Each named move below is a turn or a mirror, shown by a few rows before and after it. Which moves, in which order, take the first row of each later pair to the second? The first pair is answered.
Fivel (before |-> after):
[ 12  -2  17  48  -5  14  -3  20  19 -10  12   1  -8 -16   3  -6 -13  25] |-> [ -2   8   4  36   9  34   9  11  26   5   9  12  11 -29 -15   5 -10  14]
[ 15  -5   1  11 -16 -14  -6  -2   6 -11  -2 -11 -11 -17   7  -8   3  -4] |-> [  2   3 -10   3  -1   2   2 -12  12  -2  -6  -1   3 -31  -9   2   4 -10]
[ -7 -12 -22 -42  23   1   0  -2  -6   1  15  13 -12  31  -2   1  -4 -10] |-> [  0 -17 -16 -35  17  -8  -5   1  -7  -4  17   8 -21  38   7  -3  -6  -5]
pusun (before |-> after):
[  2  14 -14   8  13  32  -2  -6  12   8   9  -2 -11  -2  16 -20   4 -11] |-> [  2  15 -11   8  11  32  -3  -2   9   5   9  -2 -11  -1  16 -16   0  -7]
[-31   7 -13 -39  23   6   2 -12  -3 -15  27  10   0   8   2  -4  17  -5] |-> [-26  29  -4 -30  31  13   2 -16   6  -5  11  12  11  -1 -11   6  21  -8]
[ 21  26  17 -12  31  26   0 -18  -2  20 -19  -9  14 -11 -20  18   6  18] |-> [  8 -29 -16 -26   4  11  11  -2 -27 -10  24 -13 -18  25  18 -20  -4  25]
lof (before |-> after):
[ 25  -5  20   1   7 -10 -20  -8  -4   4   2 -11  -8  20   6   5   3   1] |-> [ 24   4  21   9   4  -9 -22 -11   2   8  -6 -12  -4   7   1  12   6   4]
[-55 -28 -18  15 -55 -10 -14  60 -28 -10 -21 -15 -11 -44   5 -19   4  21] |-> [-56 -27 -17  17 -53  -9 -13  59 -28 -11 -23 -17 -13 -45   2 -16   4  23]
[  7  17  28 -45  14  -5 -31  -3 -12   3   8   8 -31  15 -23   2 -15   9] |-> [ 12  31  33 -35  13   2 -34  -4  -2  10  -4  10 -22   0 -32   7 -15   9]
[-20 -12 -14  41 -22  24  11  -2  -4 -19  11   4  -2  -8  18  -1 -14   5] |-> [-23 -11 -16  40 -24  25  12  -2  -5 -17  11   4  -1  -6  16  -2 -15   0]
zufom (before |-> after):
[ 17 -24   0  16 -23 -15  -8  11 -11 -21  20 -20 -37  23  15 -21  -6  17] |-> [-20 -20 -32  20 -35  22  13   8  -3 -20   8 -11 -17 -28   3 -20 -12   8]
[ -5 -24 -16   2  -8  13   1   6 -16  -2   2 -18 -31 -16  22 -16   8  17] |-> [ -2  -7  -4  25 -10  19  -7   3  -6   6 -13 -18 -18 -37  10  -4   9  15]
[-35  -1 -33  -2 -13  34  14  -3   9   1  -2  10  17 -33 -15   4  -1  -3] |-> [ 24  29  40  26  -3  -4 -23  -9  18   8 -19  -5   5   2 -17  20   6  11]
nalo (before |-> after):
[-13  28 -16  10  13 -10  14 -32  18  20  -5  -1  17 -32 -21  22  19 -25] |-> [ 10  35   9  19  16 -25  -1 -30  18  18  -7  -6  13 -15 -23  27  20 -22]
[  5  15 -12  17  -9  -2  10  -6  16 -10 -17  -6   8 -59 -12  26 -25 -24] |-> [ 26  22  10  26  -2 -14  -2  -5  15  -9 -22 -10   2 -46 -13  27 -24 -21]
[ -8  14   1   7   3  12   3  -1  14   6 -11   6   7 -21 -13   4   3   3] |-> [  6  16  19  14   1   4 -10  -2  13   8 -13   2   0 -11 -12   5   5   6]
Then:
Between the rows of a pair lie two moves.
[ -3  -5 -13 -33  30   7 -10  -7  -1  22   9  33  10 -12 -39 -17  -4 -23] |-> [ 11 -31  -7 -19   6 -17 -20   8 -21   1  31  17 -22  14 -10 -39  -7 -17]
pusun Fivel
[ -7  -2  -2 -52  34  -4   3  -9  -1   6  18  34  -1  23 -15  19   8  -6] |-> [-19   2 -12 -48  31   2  11 -12   0   3  15  35   5   9 -19  20   6  -9]
zufom lof
[  1  17   2 -10   6  10   2  -9   9   9  -6   5   8 -13 -15   7   8   3] |-> [  3   9   5 -27  13   4   2  -7   8   9   4   7   4   4 -12   6   8   2]
lof pusun
[-14   7   5 -22  14  -5   3  -6  25  27  -8  -7  -2   7   8  13   0  -1] |-> [-26  -9 -16 -23  -1   1  11  -1  21  14   1  -9  -8  -4  15   0  -6  -2]
Fivel zufom
[ -2  -6 -12 -32  39  10  -2   2  -3  22  16   1 -14  22  18   0  -4   2] |-> [-11 -17 -23 -19  19  14   2  10  -9   9  21   0 -21  13  31 -13  -7   3]
lof pusun
[-26  -9  -4  48 -63  15  -5   8  11 -25   7   0 -16 -65  12 -20   2 -47] |-> [ 25 -17  44  44 -52 -34 -35  14  -2 -29  22  -6 -43   3  30 -26  12 -33]
zufom lof
[-18 -20  -1 -19  -8  -1  16   5 -31  -6  28   8 -11  33  28  -7   1   2] |-> [  5  10  21 -28  22  -5   1  -9 -19  10  11  14   0  43  11  14   8   1]
pusun zufom
[-38 -25 -13 -24  14   1   0   1  -5  20  19  -8 -13  25  -1 -29  25  -3] |-> [-16   1  14 -17  36  -4 -15  -9   6  38   1  -4  -2  29 -18 -10  32   1]
pusun zufom
[ 28  14  15   0  27   0 -14 -22   7  27 -23   0  27   5   6  14  15  -7] |-> [ 31 -21  12  -1   5 -22 -18  -7  -8   4   0 -13  -4  33  35 -13   6   1]
Fivel pusun
[-17 -43   2   1 -26  17   0   5 -18 -17   2   6 -19 -21   4 -21 -15  -6] |-> [ -5 -29  18  22 -29  14 -10   5 -15 -16  -9   0 -17 -30   0 -17 -12   2]
zufom pusun
[-23  10 -19   4   3   9  12  -3   5   4  -2   7  11 -33 -14   4  -3  -6] |-> [ 11 -10  10   0  -4 -32  -8   3 -12  -9  18  -4 -18  16   9 -13  -4   7]
zufom pusun
[-13   1 -26 -23  18  -2  22   4  -3   7 -13  23   9 -38 -13  17  -7   7] |-> [ 15 -23  -5 -20   5 -37   6  11 -18 -10   9   9 -27  10  15  -2  -7  21]
zufom pusun
[-18   5  10   0  29  11   2 -14  -5   8  12  16   8  21  -1   8  12  -8] |-> [-3  8 27 15 24 -1 -9 -8 -6  5  6 10  0 24  3  5 14 -1]
Fivel pusun
[ 31  34  50  38  12  -3 -19   7  10  25 -20 -14  -5  16   6  14   9  25] |-> [-34  18 -18 -24  37  42  21  -7  14  38  -7  16  25  -3 -11  15   8   0]
pusun Fivel
[ 30  14  40  40  -7 -16 -34 -23 -18  12  -1 -17 -20  -4  28   6 -15  26] |-> [ 28   6  29 -15  35 -19 -24 -37 -21  29  16   4 -13  32  23  14  -7  17]
Fivel zufom
[  5   8  31   1  14  -5  -4 -17  15  15 -13 -13   9  11 -10  26   3  -5] |-> [-21 -32  -6 -18  -3  -3  10  -5   1  -8  18 -12  -5  19  13  -1  -7  -3]
pusun nalo
[ -3  10 -11 -25  40  -3   5 -13   7  32  -6  23  21  22 -26  24   1 -12] |-> [-35 -30 -52 -17  -4   8  24   6 -10   2  15  14   4   0   3 -12 -15 -11]
Fivel zufom
[  6  20  -2 -44  47  24  16 -13  13  18   5  24  23  13 -34  28  10  -8] |-> [  1  36  -3  -9  27  36  15  -9  19  17 -10  20  31 -29 -43  28   6  -7]
pusun lof
[  3 -14   1  23 -19 -12  -3   6 -13  -9  11   2 -14   5  15 -15   6   7] |-> [-16  -3 -18  19 -14  13   8   5  -3  -5   3  12   5 -25   3  -8   1   2]
zufom Fivel
[ 41   3  15  -4  -3 -34  -6   3  -3   0  10  -3  -4  36  14 -23  20  -7] |-> [ 34  37  17  11  10  -6  -4  -7  14  14 -16   1  25  -7 -11   6  23 -14]
lof Fivel
[ 12 -13   2  26   9  -8 -12  12   4  -6  -9  -1 -22 -14  13   2  -8  10] |-> [ -6 -28 -21  -8  24  -1  -2   6   2  -5   3   8 -17   0  15  -3  -6   3]
Fivel lof
[ -5   8  -1 -58  41 -20  12  15  -4  19  21   1   1  57  -3  -3   2   0] |-> [ 34  27  46  11  12 -40 -21  29   0  10  -5 -24 -11  35   2  -1  -2  16]
lof Fivel
[-31 -17 -32 -42   3  17  22  -2  -5  -3  21  17   7   4  11  -9  -3 -20] |-> [-36 -18 -35 -24 -11  25  22   3  -2 -10  13  13   7 -14  15 -10  -8 -18]
lof pusun
[ 13  17  25  15  -6  -2 -19  15  10   3 -14 -15  -1   1 -11  -5   5  -8] |-> [-20   1 -11 -30   7  15   6   9   8   6   1   2   8   7 -16 -14   4 -21]
zufom Fivel
[ 15  -5   1 -13  36 -15  -6 -14  -5  -7  12   7 -20  29   8  -2   8   0] |-> [ 25  21  20  21  28 -13 -14 -12   5  -5 -10  -4 -13   7  -4  11  12   2]
lof Fivel
[  9 -14   7 -16   9 -17   6   9  -8  -3  13   2 -12  30  13  -9   4   1] |-> [ 22  14  28  -1  17 -13  -3   1   6  10  -8   5   4  16   1  10   8  -1]
pusun Fivel
[ -7   0  -8 -30  15  -8  -4 -11   5   4  20  17  -1  25  -9  -9 -10  18] |-> [-26  -4 -26 -22   2   8   8 -11   5  -1  17  15   3  -4  -6 -15 -14  14]
zufom pusun
[  4   2  -9 -36  42  11   5 -18  14   5 -15  29   7  12 -22  10  -7 -12] |-> [ 35  20  29  20  16  -6 -22  -6  14   2 -31   4  -4   1 -16   9  -7   3]
Fivel lof
[ 10  34  21   2  39  10 -11 -23  15  44 -23  14  12   3 -34  23  15 -15] |-> [ 33 -10  33  20   2 -33 -26   1 -12   8  10 -13 -34  50  11 -16   4   2]
Fivel pusun
[-29 -27 -34 -18 -14   5  24   8  -1 -11  22   1   2   7   9 -18   2  -1] |-> [  2  -4   0  40 -32 -12  -2  15   3 -18   1 -21  -9 -10   8 -16   3  11]
lof Fivel
[ 21  55   8 -21  18   2 -38 -37  15  10 -26  10  31 -19 -27  31   7 -23] |-> [  3  52  -4  12 -14  13 -36 -23  16  -9 -33  -1  28 -60 -18  17   0 -22]
pusun lof
[  3 -14  12   7 -18 -15 -15   8 -17 -16  18 -18 -16  21  17 -16  -4   9] |-> [-23  16  -1  21 -15  26  -1  -2   0   1  -9  -8  19 -35 -10   5  -4  -1]
zufom pusun
[-15 -28 -13  16 -33  -6  14  20 -19  -4   9  -6   1 -21  -4 -23   7   3] |-> [ -9 -35 -12  -5 -18 -12  13  16 -26  -3  19   1  -3  11   2 -25   9   5]
pusun lof
[ 17 -10  -9  -9 -14 -14  -9  30 -21 -27  37  -4 -28  27  15 -15 -23   8] |-> [ 37  48  29  17   8  -5 -27  17   6   2  -7  -4   1   0 -20  23 -14   6]
pusun Fivel
[-29 -23 -23 -21   1   2  32   0  20  -9  25  -9   0   5  22 -26  -7  19] |-> [  3  27  30  28   5  -2   5  -4  37   9 -17 -19  17 -26  -3   5   2  25]
zufom nalo
[-19  20   4 -17   2  27  11  -6  15   2 -29  22  32 -45 -16   7  -2 -24] |-> [ 25  24  47 -22  24 -11 -14  -9  12   9 -26  14  17  11  -9  14   5 -17]
zufom Fivel
[ 12 -18  36  21   6  -6 -29   9  13  14  -7 -41 -15   8 -12   5  -3   0] |-> [  7 -25  22 -17  27  -7 -20   0  11  23  11 -28 -15  33 -11   7   3  -5]
Fivel zufom
[ -7 -46 -29 -24  15 -22   4   7 -17 -19   7  -4 -22  -7  11 -20   7 -17] |-> [ -4  -3 -17 -16  41   2   4 -11   7   7 -23   8  15 -34 -22  11  15 -27]
Fivel pusun
[ 34  12  12 -17  13 -29  26   9   2 -22   3  -7 -30  13  32  -2  10  24] |-> [  7  -3 -24 -16  -5  -6  45  15   2 -32   6  -3 -25 -16  32 -18   0  15]
zufom Fivel
[-25  15 -13  29 -12  11  -2   7  -1 -14  -6  -6   1 -37   7 -11 -15 -10] |-> [-11  36   4  11  20  11  -7  -7   7   8 -20   4  15 -22 -12  12  -2 -16]
zufom Fivel
[ 12  -1  15  24 -24   2 -29  11  -1 -12 -11   8  -1  -2   5 -10 -19  -2] |-> [ 23   7  26   2   0  -7 -32   4   3   0  -8  16   0  26  -1  -1 -11  -2]
Fivel zufom
[-24 -10 -26 -21   2   5  20   4 -10  -1   7   5  -7  -2   9  -7  -6 -17] |-> [ -3  -5   3  21 -23 -15  -2  13  -9 -12   2 -16 -24  -6  20 -14  -5  -3]
lof Fivel
[ -2  35  17  34   2  14 -11  -2  18  13 -32   0  14 -31 -23  16   6   2] |-> [ 12  35  29  -2  29   3 -14 -17  15  25 -23   8  12   5 -25  22  10   0]
lof pusun
[-10  43  -2  10  21  22   0 -16  37  23 -20  12  27 -50 -30  23   0  -4] |-> [ 34  -4  33 -19  26 -43 -22  -8  11   5  24  -1 -23  56  10  -1   3  12]
zufom pusun
[ -1 -15   1  47 -52  -1  -3  13  -7 -27  -3 -31 -17 -31  22 -21  -8  12] |-> [ -3  24  10  45 -29  18   1  -1  19   0 -30 -14  14 -60 -11   7   1   4]
pusun Fivel
[ -6 -14  20 -30  27 -10   1   8   5  24  14  20 -12  -6  10 -13  -3  -2] |-> [  5 -13  33 -17  26 -16  -6   6   3  22  15  12 -17  -2  12 -11   0   3]
pusun Fivel
[  2 -21 -16   3  -6   3 -23  -8 -16 -14  13 -26 -35  -4  19  -2   1   0] |-> [ 13 -12   2  11  -2  -6 -32  -9 -10 -10   6 -26 -33   1  16   2   0   3]
lof zufom
[-14  12  -5 -36  39  13  -3 -10   3  16  -6  -4   5   8 -20  17   8  -5] |-> [-19 -10 -18 -48  34   4  -2  -7  -3   6   6  -2  -6  23  -5   5   5  -3]
lof pusun
[ -2 -19  11   1  -2   6 -27 -14   2 -24  25  29  -2  17  18 -38   6 -10] |-> [  9 -11  29   7   4  -1 -34 -15   1 -17  18  28  -2  21  11 -31   6  -5]
lof zufom
[ -6   9 -15 -18  10  13  18  -7   5  17  -7   7  12  -2 -11  13   4  -3] |-> [ -8   9 -17  -7   2  16  14  -4   7  17  -8   4  13 -14 -13  14  -1  -3]
pusun lof
[-17  -1   9 -37  35 -14  -1  -2  -2   7  27   8  -7  52  -7   7   6  -5] |-> [-38   7  -8 -37  38  11  12  -6   6  13  17  19  10  24 -21  17   5 -12]
pusun zufom
[ -5 -10 -41 -54   7   1   0   9  -1   5  34  11   5  41  12  -3   8 -36] |-> [ 34   2   4  31 -45 -25 -32  29  -2 -13  16 -25 -18  20  30 -11   3 -10]
zufom Fivel
[-21  43 -11 -20  48  36   7 -23  35  41 -26  27  51 -37 -52  34  11 -18] |-> [-39 -67 -58 -52  -4  -2  20   7 -15 -20  53  11 -19  25  24 -42  -9  -5]
pusun Fivel
[-21 -18 -12 -21  -4  -5  28  13  -8 -30   3 -27  10  13   9   3 -14  -6] |-> [-14 -11  -4 -36  14  -8  24   5  -7 -21   3 -19  16  26   3   9 -14  -6]
pusun lof
[ 15   6  17 -18  22   6  12  -2 -17  20 -11 -12   8  29 -14  38   7 -17] |-> [ 13  16  21   6  11  15  15  -1  -9  19 -24 -16  18  -2 -20  41  10 -11]
pusun lof
[-15   4  11  25 -23  10 -23   6   1  -8 -29  -4  12   7  13   6  -4  -6] |-> [-32   4  -3   8 -15  22 -10   2   0  -2 -28   6  20  -2   6   5  -4 -12]
pusun Fivel
[  7 -22  -3 -36   2 -13   9 -15 -14   2   7  12   2  21   1   4  -2  -8] |-> [ -9 -22 -19 -32  -4   4  23 -14 -10   0   2  15  13  -4  -3   9  -6 -14]
zufom lof
[ 15 -34  17 -39  26   5  16 -22  -1  31  31  31  -9  27  -6   3  13 -25] |-> [ 21  -5  29 -24  34  13  10 -28  10  45  13  31   4   1 -23  22  15 -24]
pusun lof
[  7   1  37 -37  38 -18   3 -39 -10  17   3  37  19  21   1  40  11  25] |-> [ 24  13  58  -6  28 -26  -7 -36  -9  15 -11  30  17  13  -1  45  12  32]
Fivel lof
[ 17 -14  20  12 -23 -28 -10  23 -17 -14   7  -7 -23  24  26  -9  -2  20] |-> [  5 -25   0  -3 -21 -20  -1  23 -20 -18  17  -4 -19  26  26 -14  -2  16]
lof zufom
